(in the rows, 128 means zero)
First come named turns, each shown by rows before and after it. For each pair of rows after them, which turns, in which order, take the first row to the second? The first pair is done for you.
turn E:
[106 136 133 132 116 113  99 126 120 130 113 142 138] -> [ 97 141 128 132 112 126 106 145 124 135 127 134 142]
[140 124 150 129 122 137 103 113 114 118 121 110 137] -> [132 131 147 132 120 151 115 136 121 124 138  97 141]
[166 134 148  94  96 114 125 165  77 135 168 116 146] -> [159 152 172 124 111 119 176 169 121 160 165 122 130]
[128 142 113 102 110 133 134 149 110 125 150 111 141] -> [131 152 138 128 125 129 173 135 145 142 139 124 127]
turn N:
[178 119 167  89 138 115 106 126  92 113 128 130 125] -> [180 126 187 102 148 114 135 126 112 128 125 136 116]
[158 148 159 133 107 134 160 157 122 150 132 134 115] -> [141 155 152 149 119 147 163 151 147 147 125 134 113]
[109 118 116 130 145 134 104 103 143 111  98 132 137] -> [119 111 114 117 135 127  93 106 124 106 105 130 138]
[118 119 131 119 158 152 121 145 117  90 140 127 119] -> [124 120 136 113 152 149 118 145 109  93 144 123 120]
turn U:
[166 135 175 135 130 134 161 153 126 129 136 130 127] -> [175 126 152 114 108  95 137 110 103 131 128 131 127]
[126  95 157 113 155 152 155 122 132 135 105 142  91] -> [137  86 156  99 148 137 135 117 107 124 103 141  93]
[ 85 141  70  97 106 166 102 160 105 119 155 103 144] -> [ 71 147  48 105  99 143 112 126 122 138 145 105 134]
turn R:
[152 119 146 113 118  77 123  80 126 129  92 160 119] -> [177 120 179 101 115  92 133 130 102 127 119 153 128]
[161 111 149 104 131 105  99 111  77 129 120 135 119] -> [156 119 156 100 122 131 123 157  78 137 150 120 129]
[151  92 150 116 101 126 132 172 109  98 129 112 147] -> [123 104 123 125  94 144 146 184 133 110 144 101 150]
Then:
Between the rows of a pair lie 2 to 3 turns.
[115 128 110 110 113 146 136 149 116 131 162 117 140] -> [115 131 116 127 122 114 153  92 145 150 134 135 121]	U E R
[163 134 163 119 121  86 142 107 121 139 116 150 116] -> [134 149 142 117 103 129 163 169 132 153 164 120 132]	E E N
[171 123 161 108 125  96 131 107 105 135 115 145 124] -> [168 127 185 124 143 132 148 144 119 132 122 143 128]	U U
[108 126  68 125 125 104  89  77 133 119 101 134 126] -> [138 111 108 107 135 151  71 157  89  83 123 130 138]	U U
[113 137 106 135 126 135 115 104 131 129 115 138 118] -> [127 128 115 122 124 142  99 122 108 117 119 135 125]	U U
[104 142  86 127 142 155 116 156 129 116 150 114 147] -> [117 139 120 157 171 123 141 103 163 128 104 144 125]	E R
[147 114 126 111 131 127  98 120  93 103 120 125 131] -> [147 122 122 104 109 108 123 112  95 129 140 115 127]	R E U
[173 115 183 149 137 109 126 116 126 123 104 141 117] -> [150 120 164 167 145 115 133  99 155 129  94 141 115]	U N
[162 133 181 133 132 145 148 176 103 120 138 133 135] -> [144 141 168 143 132 158 166 183 123 129 144 129 134]	E R
[112 113 103 131 152 147  66 123 121  85  97 131 131] -> [113 133 146 138 153 179 128 191 136 111 141 119 137]	R R E
[144 127  96 114 107  97 100  89  92 131 111 117 142] -> [127 124  89 131 131 117  88  85 112 116  89 124 136]	U R E
[138 125 134 102 105  99 121 106 107 139 136 126 124] -> [152 123 163 111 122 107 127 110 112 132 121 141 120]	U E R
[151 120 132 124 113  95 132 107 114 133 125 119 118] -> [146 117 121 117 105 101 121 118 105 130 134 113 123]	N E
[160 116 138 115  73  67  98  99  75 121 126 141 146] -> [157 129 172 148  94  61 145  78 117 143 106 156 127]	E E E
[166 126 172 146 134 130 125 141 104 133 111 138 105] -> [121 146 124 146 118 164 135 172 122 143 149 113 122]	E E R
[ 82 131  77 138 126 127 113  98 155 133 127 119 123] -> [ 87 131  75 120 108 131 116 127 137 135 154 104 132]	N E N
[134 152 124 140 136 113 136  91 156 158 121 127 130] -> [149 138 114 115 121 101 105  90 120 143 121 126 137]	E N
[164 132 199 136 138 116 170 138 126 153 127 142 120] -> [159 134 181 138 126  93 170 102 134 164 117 141 112]	U U
[105 151 109 115  94 121 167 168 138 176 183 112 105] -> [136 145 178 155 152 125 173 149 171 156 120 152  80]	R U E
[131 125 116 135 160 136 123 174 149 111 120 126 154] -> [155 114 126 116 149 115 110 167 120 107 119 131 155]	E U R
[114 141 160 163 170 180 149 166 166 123 128 134 123] -> [110 114  92 123 149 162  62 139 110  84 122 123 140]	R E E
[137 130 156 142 126 116 139 112 120 133 121 146 126] -> [129 120 131 132 119 122 106 110 101 116 120 140 136]	N E
[126 114 128 143 173 136 118 126 143 113 113 139 131] -> [131 116 139 138 166 147 128 154 136 113 131 132 135]	R R R
[139 135 152 127 116 137 151 139 150 134 133 133 125] -> [115 136 124 134 123 146 142 129 166 131 127 130 126]	R N
[137 143 180 143 168 140 128 147 153 107 108 139 112] -> [126 127 110 105 127 106  69 109 109  94 111 122 127]	U U E
[168 129 181 122 122  90 162 126 119 145 134 143 127] -> [170 115 153 101 112  85 121 115  87 128 134 140 135]	U E
[131 142 149 136 127 143 165 156 139 141 154 119 127] -> [ 97 142 101 144 131 151 143 132 161 130 141 113 126]	R N
[127 116 111 153 163 124 105  92 124 134 110 145 110] -> [120 122 120 165 175 151 122 120 140 133 122 141 113]	N U
[137 117 132 117 138 141  95 156  94  99 138 123 145] -> [ 98 129  77 126 114 115 111 113 126 130 145 112 139]	U E
[ 86 134  56 132 109  98 149  76 167 176 157 106 112] -> [129 135 169 169 167 126 197 115 192 172 133 141  93]	R R U
[123 100  96 119 116 140 102 125 112  97 150 119 150] -> [150  95 130 123 125 107 108  92 108  98 121 141 137]	U R R
[137 125 141 126 135 132 118 125 131 115 114 133 123] -> [118 132 113 123 116 131 119 126 135 126 133 116 129]	E U E
[187 127 159  80 108 112 138 167  82 125 145 135 113] -> [163 149 172 117 131 134 190 174 143 149 145 136 101]	E N
[ 97 124 125 142 121 169 141 160 146 106 148 109 113] -> [106 129 114 140  96 108 159  94 143 138 138 114  96]	U N U
[124 140 111 134 114 152 144 159 134 133 155 117 137] -> [145 134 140 136 125 155 143 169 125 126 146 129 137]	E U R
[125 140 141 142 157 162 137 143 146 135 143 129 138] -> [146 124 154 134 168 148 111 118 127 120 119 145 134]	E N R
[156 133 148 150 155  95 146 104 141 152 119 141 103] -> [175 126 168 138 152 103 139 134 118 143 131 139 111]	R U
[127 148 120 115 102 114 182 140 117 158 158 112 134] -> [132 136 103  96  95 109 147 134  90 143 154 105 143]	E E E
[153 127 189 148 151 137 186 167 151 155 177 120 126] -> [135  98 110 145 156  85  96  44 144 119 100 141 116]	R R E
[154 130 137  97 114  91 116 123 109 133 122 127 127] -> [109 147 115 136 138 117 145 116 171 148 115 128 119]	U N
[119 126 124 119 109 112 124 116 122 122 146 132 131] -> [119 120 120 123 119 116 113 111 120 111 138 136 130]	U E E
[147 144 130 151 122 105 136  70 143 152 125 128  82] -> [135 148 150 165 147 173 146 145 159 135 145 119  94]	U R
[124 133  88 138 115 116 122  82 155 165 141 117 113] -> [162 125 168 153 163 147 132 122 155 143 119 140 106]	U E R
[ 67 166  68 141 112 165 137 131 159 118 128 113 149] -> [114 145  74  87  76 111 104 110  84 116 132 113 154]	U U N
[162 102 188 159 161 144 179 170 134 136  99 154 123] -> [180  86 180 141 160 124 136 142 103 115  80 166 123]	E N
[105 147  77 121 121 140 132 142 117 127 148 111 117] -> [118 134  75 114 123 122 103 118  99 114 126 123 114]	E E E
[137 134 113 119 103 115 126 138 105 146 162 117 141] -> [107 143 108 151 130 132 145 129 152 150 145 125 130]	E N N
[114 136  97 116  91 102 118  92 128 144 139 119 132] -> [108 149 133 143 118 148 159 148 158 147 155 116 130]	N U
[147 135 161 136 140 136 152 148 131 138 139 134 127] -> [136 137 139 138 133 108 157 105 139 153 129 139 116]	U U
[161  99 136 105 132 125  91 123  76  94 119 140 130] -> [165 107 168 134 150 113 127  98 114 110  93 160 113]	E E E
[149 118 150 114 139 119 107 100  54 115 129 179 146] -> [143 141 187 139 147 141 177 134  94 147 150 176 139]	N N R
[134 138 163 121 130 132 149 146 132 143 128 137 127] -> [117 140 130 112 112 131 146 144 129 152 150 120 137]	U R R
[127 115 128 157 182 156  89 137 163 104  83 148 133] -> [141 103 100 124 151 115  57 106 124 103  88 144 135]	N U N
[101 130  84 122 129 141  96 129 127 111 140 115 138] -> [105 144 113 121 116 143 137 158 129 134 168 111 140]	R N E
[125 118 103 117 105 148 112 155 105 124 145 107 130] -> [120 117  89 125 106 111 112  98 120 137 119 117 117]	U R
[ 68 160 128 119 141 163 149 197 171 140 194 102 153] -> [110 150 187 156 189 103 154  92 199 138  99 160 117]	N E R
[131 119 122 124 125 166 118 154 111  93 125 125 137] -> [111 133 118 152 128 142 159 106 156 127 108 133 115]	U R U
[139 110 147 136 148 164  72 166 115  79 116 151 158] -> [ 94 132 121 165 149 185 111 173 169 103 131 138 152]	E R
[129 110 156 111 119 146 113 169  88 106 142 105 145] -> [104 131 167 159 143 143 168 139 159 136 121 120 122]	R E
[126 128 118 126 137 168  97 169 115 114 130 123 127] -> [130 131 138 152 160 157 116 134 151 121  98 141 110]	E N E
[ 88 151 106 143 127 148 173 155 163 152 156 105 132] -> [ 93 125  56 118 114 116  96 100 124 120 128 109 139]	R N N
[121 115 106 144 111 135 113 154 139 121 121 107 132] -> [122 112 102 148 112 120 108 128 139 119 105 116 124]	U U R
[101 136  66 113  94 136 120 121 122 138 151  97 137] -> [ 94 151  93 140 111 159 156 140 157 153 156 100 129]	N R U
[116 135 102  94 113 134 117 134 106 151 163 102 128] -> [102 147 109 123 129 128 150 109 148 169 151 110 114]	R E
[119 117 103 112 112 134  99 140 106 104 121 125 135] -> [111 133 139 150 134 133 156 128 160 135 105 136 113]	E N E
[168 105 175 126 152 114  95 140  96  91  95 161 116] -> [115 125  80  93  80 101 110 147  87 134 167 110 135]	R U E
[109 124  86 116 122 131 107 135 109 133 135 149 125] -> [129 120 108 109 117 115 111 131  93 133 134 153 124]	R N
[159 113 130 110 120 134 104 155 105 111 136 136 135] -> [139 129 134 147 144 123 142 112 164 135 110 153 113]	E R E
[126 104 125 117 142 167  95 156 112  88 133 136 133] -> [131 105 127 108 133 159  96 166 103  93 146 130 139]	R N
[127 136 117 152 123  97 137  74 140 145  90 161 119] -> [145 119 100 109  99 110  92 118  76 118 119 141 145]	E R
[142 117 147 115 154 133 101 162  86  99 127 132 143] -> [143 121 130  97 115  92 115 128  74 132 144 122 144]	E U R
[105 152 138 139 106 117 202 103 157 184 127 125 116] -> [ 60 143  72 142 117 147 148  94 167 153 112 120 127]	N N
[103 133 142 120 145 121 164 128 176 123 117 118  98] -> [ 92 134 123 107 131 137 152 158 163 118 144  98 113]	E E E
[104 149  71 144 121 146 132 123 152 138 154 107 134] -> [139 152 145 157 144 146 173 145 160 147 149 124 122]	U N E
[108 109 128  94 147 118 105 110 135 102 108 148 135] -> [132 111 171  92 145 117 131 131 126 111 120 150 132]	R N N
[154 145 182 126  99  92 204 145 133 181 160 123 126] -> [143 147 156 118  81  77 196 128 131 188 167 117 128]	U U R
[114 140 118 157 126  85 179  78 169 160 138 143 132] -> [108 121  62 111  93 104 116 117 107 132 172 114 165]	E E
[148 106 122 119 120 167 154 217 107 115 170 106 135] -> [188  77 140 111 138 130  97 162  71  84 113 135 124]	E N U
[ 97 113  97 133 141 142 128 159 156 152 143 113 129] -> [ 99 106  79 119 127 111 110 125 143 153 133 111 130]	U U
[110 127 107 110 119 143 114 139 111 121 145 120 140] -> [125 139 151 123 129 143 153 153 124 139 150 125 131]	E U E
[139 128 162 144 104 156 154 104 158 140 106 138 115] -> [149 115 136 107  75 131 111  95 110 133 119 128 127]	U R U
[148 114 182 116 149 136 145 126 150 165 116 140 145] -> [138 110 168 121 156 125 132  97 158 163  95 147 139]	R E U
[116 125 104 109 112 131 114 132 121 129 143 117 138] -> [122 119 104 107 116 120 107 116 118 126 130 122 134]	R R
[145 124 134  92  96 132 115 173  75 129 172 109 153] -> [ 80 139  62 121  97 138 119 127 136 143 159 100 144]	R R
[145 157 150 108 129 140 158 138 132 130 152 133 119] -> [148 150 159 118 147 143 144 127 138 112 128 145 113]	R E U
[ 86 121 128 135 170 180 121 192 156 109 124 148 144] -> [ 62 131  82 141 149 117 125 103 182 140  98 151 126]	U U
[131 125 114 138 129 149 106 142 119  99 133 152 132] -> [119 137  96 134 108 138 126 142 125 122 156 139 133]	U N E
[173  99 144 128 127 119 149  92 107 145 112 138 126] -> [127 106 110 158 152 164 148  99 151 138 105 131 124]	U N N
[143 130 123 136 145 136 147 114 170 135 126 158 110] -> [135 118  93 124 139 141 103 109 149 112 122 155 119]	N E
[175 130 187 126 129 129 120 161 127 119 132 156 124] -> [162 135 157 135 116  87 126  91 148 142 113 160 108]	U N
[125 122 120 105 105  97 114 130 103 161 160 122 128] -> [ 98 135 122 134 123 128 141 150 143 169 167 116 125]	R R U
[102 116  70 117  97  81  71  74 120 129 118 122 129] -> [162 105 141  86  89  91  77 141  64 120 140 124 137]	R R
[161 111 132 100  99 120 124 152  84 132 168 115 146] -> [177 102 147 103 112  98 112 117  81 129 137 133 134]	E E E
[120 136 113 125 118 139 132 102 122 116 133 102 140] -> [125 143 136 137 128 149 155 119 134 124 137 102 138]	U U E
[142 107 134 129 127  96 124 105 132 154 125 127 120] -> [145 104 146 133 136 100 126 111 133 148 119 130 120]	N N R
[104 135 116  80 106 129 150 168 108 176 200  78 152] -> [130 127 184 106 164 176 148 209 117 145 167 105 148]	R E U
[170 113 156  90 112 108 110 147  73 128 146 122 130] -> [140 140 174 152 152 129 177 137 160 159 126 137 107]	E E N
[112 143 102 151 120  84 122  80 140 103 108 120 100] -> [147 141 133 113  89  98 129 149  84 105 156 102 119]	R E N
[ 96 126  88 116 113 155 111 152 142 130 149 108 131] -> [ 95 138 107 134 130 156 142 142 174 144 136 117 120]	N E N
[125 128 171 160 114 163 166 155 145 146 131 132 132] -> [105 126 118 156  95 117 146  80 153 158 106 137 123]	U U N
[ 95 119  70 142 105 145  97 137 128 119 139 116 150] -> [114 107  98 139 124 158  83 157 114  97 128 125 154]	R U U
[123 135 103 105 112 139 134 158 105 124 146 121 133] -> [136 141 128 108 112 133 155 157 113 135 147 124 128]	N N
[130 131 136 130 153 123 113 111 128 124 115 133 132] -> [141 133 140 114 136 122 119 131 109 130 138 123 138]	E N N
[ 70 141  85 143 115 149 143 118 152 145 141 111 143] -> [ 97 127  98 114 105 158 114 154 102 124 162 101 159]	N U N
[148 111 147 143 179 116  90  82 139  96  66 152 117] -> [156 108 149 128 166 107  77  84 118  92  74 149 121]	N N
[ 97 113 112 139 151 134 123  73 143 133 125 148 126] -> [114 101 104 114 133 125  97  76 108 125 133 142 137]	N N
[ 95 125 100 137 156 141  98  95 155 119  99 129 132] -> [ 89 127 106 143 159 157 110 119 162 118 110 125 134]	N U
[ 64 126  71 149 143 184 109 146 185 114 138 100 134] -> [ 77 114  70 148 155 162  80 102 176  96  99 119 126]	E N
[115 145  96 124 124 101 124  82 129 146 115 126 105] -> [100 155 114 146 143 150 154 134 160 146 132 123 105]	E R U
[150 119 158 104 117 118 133 146  91 149 131 123 135] -> [147 124 159 112 115 102 147 122 103 160 123 129 125]	N U
[129 146 153 157 149 150 163 146 155 146 123 130 121] -> [165 127 172 122 143 142 130 159 101 121 121 134 132]	R U N
[147 138 204 159 178 114 161 113 157 123  78 161 109] -> [165 126 213 144 182 119 137 128 128 103  75 164 117]	U N
[123 126  93 133 121 112 130 111 108 136 134 137 130] -> [129 129 128 140 138 145 147 158 112 132 147 135 134]	E E U
[133 151 143 119 103  97 170 135 128 181 167 125 127] -> [136 145 148 113 125 149 137 191 111 141 174 121 145]	R N U
[100 144  79 138 130 127 103 134 152 122 116 105 132] -> [143 134 115 110 117 123 100 178 102 114 136 104 141]	U N N
[ 84 137  81 139 139 134 127 154 133 122 137 110 122] -> [ 97 143 115 155 149 137 160 160 151 138 132 118 112]	U E
[157 130 155 126 109 119 162 138 126 170 147 119 130] -> [127 137 118 141 109 121 161 117 154 173 137 114 126]	R R
[107 139 124 133 124 120 145  96 151 140 128 120 120] -> [120 130 121 102 108 129 117 130 107 121 152 107 136]	E R E
[123 107 107 120 136 157  93 146 124  82 122 156 130] -> [118 125 136 147 147 164 151 155 167 114 126 165 121]	E N E
[152 130 110 106 113 108 121 118 105 136 151 116 142] -> [150 139 136 125 133 147 147 161 130 134 159 119 143]	U U N
[124 131 136 151 133 132 176 142 167 125 122 125 135] -> [122 112  85 117 109 129 111 140 119  96 130 112 154]	R E E
[164 107 164 129 124 107 124 106  94 120  89 151 124] -> [149 127 182 158 136 142 169 142 131 136 105 149 122]	N R N
[105 136 136 160 144 168 116 136 132 127 135 151 147] -> [135 122 147 137 139 139  90 120  99 116 118 159 148]	E U N
[120 142  99 133 115 152 143 163 131 142 145 114 101] -> [137 132 105 121 119 153 121 171 108 123 141 116 105]	R U N
[105 115 137 146 164 183 101 169 145  93 128 141 140] -> [152 104 147  93 108 120  92 156  74 111 154 132 147]	U N R
[127 127  96 129 128 102 114  86 142 127 101 130 116] -> [104 138  82 127 121 142 133 148 152 137 145 105 129]	N E U
[167 166 155 158 119 122 159 161 148 154 133 119 112] -> [122 165 107 178 140 150 130 154 178 132 116 119 117]	N N
[159 140 111 102 132  91 122 165  88 126 138 151 113] -> [120 159  93 136 140 109 162 167 144 152 143 142 109]	E N R
[129 112 122 105 113 120 142 165 111 142 144  95 122] -> [128 106 117 120 130  95 125  99 130 137  98 120 106]	R E E
[155 124 164 100 112 124 139 164 108 134 148 115 142] -> [150 123 141  94  97  97 131 127 101 144 142 116 137]	E U E
[131 113 108  92 129 136  88 128 101  80 132 126 168] -> [110 136 115 115 129 166 148 171 142 108 165 114 168]	E N
[143 130 194 169 158  90 166  89 179 163  76 208 114] -> [154 117 200 165 178 103 132  94 161 132  58 213 119]	N R
[112 134 110 169 123 157 157 107 160 127 130 125 106] -> [131 125 118 143 114 180 139 157 121 110 155 113 123]	U N R
[180 115 136 104 115 120 103 127  83  97 112 136 127] -> [177 127 141  98 103 137 134 165  84 115 145 123 133]	N E
[129 110 123 119 137 120  96 123 114  90 109 136 133] -> [110 120 102 134 138 118 109 104 141 102 105 136 125]	U N
[160 115 153 132 150 118 121 104 131 118 100 152 109] -> [169 120 168 123 137 135 133 150 114 122 130 137 119]	R E N
[ 93 136  84 116 133 106 132  97 136 150 135 133 136] -> [101 133 128 144 174 136 149 113 160 138 117 149 128]	R U R
[184 120 165  97 108 106 106 137  70 120 142 128 143] -> [142 146 160 155 131  91 174  81 161 165 117 141 113]	N U N
[139 126 152 137 168 122 109 142 136  89 112 150 116] -> [137 131 137 135 147  81 123  96 143 116 111 151 104]	U R U
